One turn moves every row onto another: examples first, then more rows asked:
J_120: [-11 -12  37  -7 -26  16   4 -14 -15  -5  12   8  -5   5  -1  -5 -32 -32
  12 -23 -19 -26  11 -13  24 -23]
J_478: [ 11   6  31   0 -11  10   2 -16  -5 -12   6  32  -6   5 -16  -5 -34 -18
 -11 -12  -4  -8 -11  -9   5   4]
J_55: [ -6   9  26  -5 -15   4 -11 -11  -4 -17  13  29   6  -3  14 -12 -22 -25
   1 -26 -14 -31  -7 -18   4  -6]
J_604: [ -7 -21  41 -26 -28   6   0 -20  -6  -2   5   4   6  15 -12 -17 -27 -17
  10 -21   1  -2   6   1  10 -13]
J_339: [ -7   2  -2  -1  -6 -19 -22  24  -9 -24  16  -2   2  -7 -39 -16 -17 -19
  37  12   0 -18   0  -8  17 -13]
J_434: [ -5 -10  26   1 -16   9  -7   4   9   5   2  20   3   6  12 -17  -7 -22
   2 -20   2 -19   9  -9 -13   4]
J_135: [ -9  -7  23 -10   5 -10   9 -16  -5  14   3  -1   4  23   4 -10 -30 -18
   7 -25  -8  -8 -20 -16  -6   1]
J_370: [-16  -1   5  23  -7 -24 -14 -29 -10 -16  19  -4  16   5 -27 -22 -26 -28
   4  15 -17  -3 -28   7 -11  -3]
J_735: [-11  10  12  13 -10 -14 -11  25   8  15   9 -14   0   1 -23 -12 -11 -30
  11  10 -29 -12  24  12  15   3]
J_253: [-16   4  34  10 -17  12   1 -16  -3  -4  16  22 -13   5  -2  -2 -28 -26
  -8 -17 -27 -34  -6 -18  16 -12]
J_583: [ -9   2   8  12 -15 -20 -21  25  -9  -4  20 -28   3  -3 -27  -6 -16 -14
  20   8 -21  -9  16   7  26   3]
J_287: [-14   2   9  20 -23  -9 -10 -34 -22  -6  10  -2  17   6 -23 -16 -25 -32
  13  26 -29  -9 -22  -6 -11  14]
J_130: [ -6  11  15  -6 -13  10 -10  -8 -28 -10   3   3  21  -1 -40 -27 -30 -20
  42  17  -1 -12 -14 -15  -8 -12]
J_291: [-24  -6  13  21  -1  -8 -19   6 -11   4  37 -12  16  -4 -14  -6 -19  -3
  13  31 -28  -2   6   4  10  12]
J_948: [-13 -12  38 -10  -9   4   4 -25 -14   0  19  -2  10   8  10 -16 -34 -22
  14 -28 -16 -19 -16 -10  16 -23]
J_456: [-23  -7  10  21 -20 -22 -17 -20 -17  -6  24  -4  18   0 -29 -13 -22 -20
  13  41 -25 -15 -14   1  -6  -5]
J_514: [-31 -20  16  19   5   0 -12  -4  -9   2  34  -9   8  10  -7 -15 -14 -17
  12  20 -28  -1  -7  -1  13  29]
J_229: [ -8  13   9  -1 -10   6 -21 -11 -26 -18   1  -2  30 -15 -42 -17 -36 -29
  20  11   7 -10   0  -4  -1 -11]
J_875: [-35  -8  15  19  17   0  -4  -6  -3  14  40 -10   5   9 -27 -13 -23 -13
   8  21 -22  -3  -1   2  10   5]
J_438: [-13  -1  29  -9  -7   0  -1  -4   3   7  18  11   7   7  26 -16 -19 -19
  17 -28 -24 -23  -5 -15   5 -13]
J_623: [ -5   4  16  -7 -17 -11 -19  31  -3 -23   0   6  -5   7 -33 -33 -10 -23
  37   2  -7 -14  -4  -1  13  -9]
J_634: [ -8   8   5   7 -11 -10 -16  -6 -22  -4  13 -10  26 -12 -40 -21 -25 -23
  33  25   2 -25 -14  -9  -5 -19]
J_638: [-17 -25  23   6 -14  16  10 -17   9  13  -6  11 -13  11 -14   1 -27 -32
   3  -9 -15 -15   3 -18  18  -5]
J_722: [-12 -10   8 -11  -8 -16 -19  29 -11 -22   8   8   5   4 -24 -23 -20 -30
  39   9  -3  -4  19   1   7 -16]
J_158: [-15   0  24  10 -12   2 -16  28  -1   6  10 -27  -2   2 -26 -17  -8 -20
  13   0 -20 -14  12   9  32  16]

J_130 moves to J_287
J_604 moves to J_478
And these:
J_339 moves to J_634
J_438 moves to J_120
J_370 moves to J_875

One turn moves every row onto another: examples first, then more rows asked:
J_392: [ 12 -12  25  16   7  -5 -16 -21 -24 -18 -13 -11   6   3 -29  10   9  10
   1 -22 -14  -6   8   3  -7  -9  20   2 -14  -3 -13  20]
J_694: [  4   0 -17  25  22  -7  10  -1   4 -17 -11 -11  13   4  -9  18 -25 -14
 -11 -19  13  14  -5   4 -28   4   5  -8  -4  18  -9 -15]
J_518: [ -4  16 -25  21   3 -23   4  -9  16  -9 -35  -7   2  -8 -21  13   5  -1
  -5 -15   3 -13  19  16  -8   9 -10  -5  -4  45   5  12]
J_592: [  8  13  -8   7 -17 -22   4  -9   2  15  -1   7  11 -11  -1   6  11   1
 -12   3  17  39  10   1  -4 -15   5   2   0  16  -3 -22]
J_330: [ 36 -10  -2   5   3  11  -8 -18  13 -20 -26  -6   3  12  -1   8  20  20
   3  -3  -2   2   5  -5  20  22 -23  17 -12  25  -1  -1]
J_97: [ 13   3  14   9  -7 -18 -25 -16  -2 -11 -15  -5 -11  -8 -11   3 -21  -3
  -1  -8  16  -4   8   2  -3  -1  11   6 -11  -9 -23  27]
J_419: [ 12  19  -4   9  -7 -20  12 -11 -27  10 -12   1  25  -8  -4   7  12   4
   9 -15  10  19   0  12   1 -10   5 -13   2  14  18 -20]
J_981: [  2  17 -18  -7   2 -12 -17  -2  14 -11 -15  -6  -1   2   1   8  23   6
 -11  13 -16 -20   3   8   0  18  -6  15 -33  10  -7  -3]
J_33: [ -6  -1  10   7 -11 -12   5 -19  -1  14  -7  -2  21   4   2  16  22   8
 -16   3 -13  29  19 -17  -3  -2   0  -2  -7  12   2 -30]
J_559: [  6 -24 -12   3  -9 -10  -8 -29   6   7   1  13  10   5 -29 -13  18  12
  -8 -15 -12  -3  22  -3  19   9 -14  27  -2  16  10  14]
J_428: [ -3  -1   9  16   5   3   4  10 -17   1  -2   6  11   2 -11   2 -13  18
  -7 -35 -12  -3  30   3 -10  -3   0 -11  -1 -17  -1 -21]
J_357: [ 30   4  -1  21 -13 -11 -12 -19 -15 -12 -11 -18   3   3  -9   2  10   2
  -3  -9  19 -22   8   9  27  22 -13  16   6  40   3 -16]
J_422: [ 17  14   0   1  -4 -27   7 -18  -1  -2 -19   2   9 -17  16   4  -7  -3
   6 -21  14   5  -5  18  -4 -14   7  12   1   9  31 -19]
J_263: [ -1  -1 -38   7   3 -12  17 -14   4  -1 -27   0  17   7 -22   4   3   7
 -10  -8   4  -6  10   2  -9   4 -17   6   1  44  -6  15]
J_999: [ 29 -16  -9   5   8  13 -15  -5  23 -10 -31   4   4  -2  -5   8  26  17
   0 -12   6   8  13  -2   3  14 -14  13 -10  35 -19 -13]
J_980: [ 22   1 -26  20   9 -22 -25   1   3  14  10   0  -4   8 -13  -7  35  -7
   4 -22   6  -1   6 -11 -10   3   1  17 -26  19   0  -8]
J_83: [ 41   2   2  17  -9   1  -6 -17   4 -29 -21 -11  -7   7  -4  -1  12   8
  -9  -4   6 -10  10  11  23  18 -16  24  -2  26   9  -7]
J_695: [  6  -3  20   2  -7 -10 -15 -25   9  -4  14  -6  10  -4 -25   8   0  21
   0 -25 -15   3  10  11  18  11  -3   9   9 -25  -2 -20]
J_899: [  3   7  17  26  13  -3  10   0  -1  -7  11  -8   1  -1 -21  23   3  25
  -7 -33 -21   4  19   8  -3  -7  19 -13 -13  -1  10 -17]
J_887: [ -4 -17 -16   6  18   9   6  -4 -13 -11  -3   3  23  17 -18   0 -18   2
 -13  -7   0  19 -10   6 -15   3  -1   1   1   4 -10 -18]
J_269: [ 15  27 -12 -15   1 -11   7  -6   8  -9 -19  -8   7   6  -2   2  19   6
 -15  -2 -15 -42   8   8   2  17  -7  14 -12   8  -5  -7]
J_256: [  5  -6   2  17 -10 -22 -22 -24  19  -1  -8   6  -4 -12 -26  -4  21   2
  -4 -24 -14 -10  32  10  20  15  -7  18  -7  18  22  12]
J_93: [  3   2   2  17   6 -21   3 -16  19  -4  21 -22   0  -5   2  25 -25   9
   0  -6   0   4  -8   3  -3 -14  22   7  -9   6  -9   5]
J_846: [ -2  -9  13   1  -5 -19  -2 -27  24   2 -14  -2   6  -6  22  12   4   1
 -20  -1 -11  14  13 -10  -7  -5   4  21  -7   6  15 -28]
J_569: [  0  17  18  15   0  -4  -9  -7 -21  -5 -29  -6  -5   8 -24   5 -12   7
 -10 -21   7 -11  25  -9  -6  14   5 -24  -6  -2 -15   7]
J_581: [ 12 -18   6   7  10  -9 -12 -28   7  -8  -1 -11 -15   4 -26   6  -8  20
 -11 -21   9  -1  -8  -4 -12 -20  26  27  -9  11 -15   8]
J_642: [  1 -16   0  -5   0   7  -7 -11   2  -8  11  10  10   5 -23 -11 -10  15
 -13  -8  -9  17   0  17   3   0  -1  19   8 -18  -8 -22]
J_692: [  1  -6  10  11  16   3   3 -18 -15  -3 -14 -10 -10  19 -40   9   0  31
 -19 -33  -3  -9  10 -15 -15  -4  18  -4  -5  18  -6 -12]
J_230: [ -1   9  -2   4   1  -8  -6 -16   7   4 -16  -7 -26   8 -20   2 -31  17
 -23 -21  26  -7   9 -18 -10   3  10  -1  -2  11 -16  -3]
J_863: [ 13  16  18  21  -3 -26 -13 -24  25  -9   6 -20   2 -18 -16  27  -5   1
   0 -37   0   1  17   8   5  10   3   1   4 -12   2 -16]
J_393: [ 18 -15 -13  11   4   1 -22  -7   4   5 -23  -4  13  -7 -10  10  26  11
   4 -17  19  -3   9  -3   4  16 -12   4  -2  48 -26 -20]
J_931: [  0   0  -5   1   3 -12  -2  -8  17  15  21  -2  -9  -5  -1  13 -30  27
  -3 -27  12   7   3  -7   4  -3   9   8 -10 -12   0 -10]
J_879: [ 37  11 -20  14   5 -19   0  -6  -3  15   5  -2   5  13 -17 -12  32  -7
  -1 -35   6 -21  12 -10  -9   2  -1  14  -3  19   0 -12]
J_747: [  4   4 -20  13   9 -13 -31   4   2  -3  -3  -3  -2   7  -9   3  38   0
  -2  -1 -14   0   7   0  -6  13  -4  12 -42  14  -1  -7]
J_771: [ 10  15   1  31  13 -24   2 -17  10 -11  -7 -27  13  -6 -10  38 -14  -9
   1 -37   8   3   6  -1 -13  15   5 -17  -3  10  -2 -12]
J_542: [ -4  -8  -7   5  -2 -16  -2  -4   3   4  10  -7   8  -2  12   6 -39   2
  -2  -9  10  -2   5  -1 -10 -10   1   8   2 -12 -20   1]
J_341: [ 23  -3  -6  22  -8  -9 -21  -5  -5  -3 -16  -9   4 -12 -13   2  18  -2
  -5 -19  27 -16  15  13   9  15  -7  10   7  49 -15 -26]
J_137: [  5  -2  17   3   3 -18   6 -29  -6  -4 -25  -7  20  -2  20  12   5   4
   3 -21 -18  -5   5   1  -3   0   0   7  -5   6  33 -25]
J_134: [ -4  10 -10  19  -4 -32 -18 -24  20   0 -20 -10  -2 -12 -18  15   9   1
   9 -20  -4 -17  21   8  14  20  -8   0  -9  33  15  18]
J_262: [  1   1  16  29   9  -6  10   6 -15 -17  -2 -14  20   3  -7  14  -7   0
  -6 -13 -24  -6  18  13 -18 -13  12 -12  -1  -3 -10  -7]
J_281: [ 33  24 -17  -8   0 -19  12 -11   8   6  -5  -7   4   9  -5  -9  16  -2
 -11 -22   4 -41   8  -3  -4   7  -5  19   6  13  -5  -9]
J_2: [  7 -17 -27   5  -3   0  13 -14   3  -4 -15  16  14   7 -30 -16  14   9
 -22 -12  -5   1  23   3  -4  -2 -15  24   3  28  -1  11]

J_887 moves to J_694
J_134 moves to J_256
J_542 moves to J_262
And these:
J_281 moves to J_269
J_581 moves to J_692
J_341 moves to J_357
J_419 moves to J_422

One turn moves every row onto another: examples first, then more rows asked:
J_250: [  4  -1  -2 -14  13  -7   6 -16 -20 -12  22 -23 -11   0 -19  -6   4 -19
   7 -13  17   8  13   2 -17  13 -22 -11  -5 -15   4  -4  -3   1 -12  11
 -25   8 -20  -4  11  -3  -7   5  18  16]
J_391: [ -6  12  -4  24   1   9  15   6  -6   0 -20  13  15  10   5  10  -5  24
 -13   8  -8 -10 -20  11  -2 -15 -12  14   7   3   4   3  14   6  -8  15
  27 -12  18   9   5 -11  14  18 -17  -8]
J_593: [  5   3   4  18  -7  27   4   5  23 -13  -3  -3   9 -11  20   3 -10   0
   0  10 -22   4 -26   8  -4  -9   6  19  -3   8   2   3  22   6 -12  13
  14 -11  21   6  18   3   8  -2 -10 -14]
J_260: [-17  15  -5  20   5   6   0  -5   2  12 -13  24  18  11   4   0   3  33
 -16  16  -6  -8 -13   4  -7 -10   8  16   4  -4   2   2  25  15  -2  -1
  19  -1  19  14  -4  -8   9  15 -11   0]
J_92: [ 10  -1   6  10  -6  -6   6  18   7  -1 -20  17  28  -6  15  12   8   3
  -2   8   3 -15  -6  -9   6  -8  -5   8   5  -7  -6   5  11   0  16  -4
  16 -11  26  -2   8  -7  31 -11   0 -19]
J_193: [ 14 -14   1 -14  17  -4   3 -20 -15 -10  20 -30   0   0 -18  -6   6 -17
   5 -17  12  16   9   7 -22   7 -20  -2  -4 -11   5   0   0   7 -11   4
 -22   3 -21 -10  10   1  -4  10  25  13]
J_180: [  2  -1  -1 -14  14  -8   4 -19 -18 -10  23 -20 -12  -1 -19  -8   7 -17
   7 -11  17   8  14   0 -16  14 -19 -13  -5 -15   4  -3  -4   3 -11   8
 -28  10 -20  -3  10  -4 -10   5  19  18]
J_5: [ 12 -17   0 -13  16  -3   4 -19 -19 -11  17 -27  -4   0 -16  -8   7 -18
   5 -16  11  14  12   7 -17   7 -21  -7  -5 -10   9   3  -9   7 -13   2
 -25   1 -23  -9  13  -2  -8   8  24  14]
J_751: [-13  -1  -5  30   2  -8   5   1  13   5 -15  29  25  15  21   4  -2  12
 -11  22  -6 -11  -5  -3   9  -7  11  19  -2   2 -10  -1  12  -3  -2 -16
  16  -8   4  16  -2  -1  -5   0 -17  -6]
J_340: [  0   1   4   8  -2  -8  -4  12  11   7 -17  27  29  -6  16   5  14   9
  -4  14   3 -15   1 -14   5  -5  10   7   1 -11  -5   6  13   7  19 -16
   8  -5  25   2   2  -6  25 -14   4 -14]
J_987: [ 13  -7   1 -18  12 -14   2 -21 -16  -8  25 -21   2   5 -15 -14   1 -17
   8  -6  11  17  14   6 -29  10 -13 -10 -12 -14  15  -2   1   1  -5  10
 -24   3 -16  -4   7  -4 -10   4  22  14]
J_164: [ -8   4   2  14  -2  25 -11  -4  29  -2   2   9  10 -12  20  -7   1   9
  -3  19 -21   6 -16   1  -5  -4  28  18  -8   2   3   4  27  14  -8  -6
   3   0  18  13  11   4  -1  -6  -5  -6]
J_144: [  6  -6   4  12  -5  -5   9  23  -1  -4 -27  22  19  -6  19  11  10  -1
  -3  11   0 -19  -1 -10  18  -7  -7  -1   2  -3   0  11  -9   0  10  -7
   9 -16  22   0  14 -13  23 -15  -4 -18]
J_871: [ 10  -9   0 -18  11 -12   2 -20 -18  -8  23 -19  -1   4 -14 -16   2 -17
   7  -5  11  16  17   5 -26  10 -13 -12 -14 -14  16   0  -4   1  -6   8
 -28   2 -18  -3   8  -5 -13   2  21  16]
J_755: [  9 -13   1 -15  17  -5  -1 -24 -13  -7  22 -26   0   0 -16 -10   8 -14
   4 -15  12  16  12   4 -24   9 -13  -2  -6 -13   5   0   2   9  -9  -1
 -25   7 -21  -7   8   2  -7   9  27  16]
J_48: [-14   3  -6  26   2   9  15   9 -16  -1 -28  23   3  11  11   4   0  20
 -15  14 -11 -15 -11   7  14 -13 -12   1   4   6  12  11 -11   9 -13   5
  13 -16  12  14  12 -19   0  11 -20  -5]
J_524: [ 15  -7   1 -18  11 -13   5 -19 -17 -10  24 -23   1   4 -16 -13   0 -19
   9  -8  11  17  13   7 -27   9 -17 -11 -12 -12  16  -2  -1  -1  -6  13
 -22   1 -16  -4   9  -5  -9   5  20  13]
J_366: [ -6  -4  -5  32  -1  -6  16   9   5  -4 -20  23  20  16  22  10  -7   5
 -11  17  -8 -13  -9   2  15 -10  -3  17   1   7  -8   1   2  -9  -7  -7
  20 -16   3  12   6  -5  -3   1 -22 -11]
J_847: [-13  -5  -6  32   2  -6   9   6   7   1 -20  29  19  16  23   4  -2   9
 -12  22  -8 -14  -3  -3  18  -8   6  14  -2   6  -5   2  -1  -6  -6 -16
  14 -12   1  16   4  -5  -9  -2 -20  -7]
J_266: [  0  -6   2  21  -6  29   7  12  11 -18 -11   3  -4 -11  25  -1  -7  -5
  -1  14 -25  -1 -19   7  13  -8   3   6  -6  12  11  11  -6   5 -19   6
   2 -16  13  10  27  -6  -4  -8 -13 -14]
J_951: [ -4  -6   3  10  -2  -7  -2  18   3   5 -24  30  20  -6  20   3  16   5
  -4  17   1 -19   6 -17  17  -5   7  -2  -1  -7   2  12  -6   6  13 -19
   0  -9  19   4   9 -12  18 -17   0 -13]
J_919: [ 12  -9   1 -17  10 -12   5 -18 -19 -11  22 -21  -2   5 -14 -14   1 -19
   8  -6  10  16  15   7 -25   9 -16 -13 -13 -12  18   0  -6  -1  -7  11
 -26   1 -17  -3  11  -6 -12   4  20  13]
J_650: [ -6   1  -4  31   0  -6  12   5  12   1 -16  22  27  16  19  10  -6   9
 -10  17  -6 -11 -11   1   7  -9   1  22   1   4 -12  -2  15  -7  -2  -6
  24 -11   5  12   1   0   2   4 -20 -10]
J_324: [  4   2  -1 -15  13  -7   5 -19 -17 -10  23 -23  -8  -1 -20  -6   5 -18
   7 -13  18  10  12   2 -20  14 -21  -9  -4 -17   2  -5   3   2 -10  11
 -24  10 -18  -5   9  -2  -6   7  19  17]
J_270: [-25   6  -7  23   7   7  -1  -1  -7  11 -22  33   7  10   9  -6   8  30
 -17  22  -9 -13  -4   0   8 -10  10   4   0  -1  10  10   0  16  -9 -10
   6  -5  11  19   3 -16  -5   9 -13   3]
J_671: [  7 -16   0 -13  17  -4  -1 -22 -16  -7  19 -23  -4  -1 -15 -12   9 -15
   4 -13  10  15  15   4 -18   9 -14  -6  -6 -12   8   3  -8   9 -11  -3
 -29   4 -24  -6  10   0 -11   6  27  16]
J_451: [  1   1  -2 -15  14  -8   3 -20 -16  -8  24 -21  -9   0 -19  -9   6 -16
   7 -11  18   9  14   0 -18  14 -17 -10  -5 -17   3  -4   1   3  -9   8
 -27  12 -19  -3   7  -2  -8   5  20  18]
J_777: [-14  -5   0  18  -2  26  -8   3  17  -6  -7  16  -3 -12  26 -11   2   4
  -4  23 -24   0  -9  -1  12  -3  25   5 -11   7  13  12  -1  14 -15 -11
  -9  -6  11  17  20  -5 -13 -12  -8  -5]

J_871 moves to J_987
J_340 moves to J_92
J_755 moves to J_193
And these:
J_266 moves to J_777
J_650 moves to J_366
J_451 moves to J_324
J_391 moves to J_48

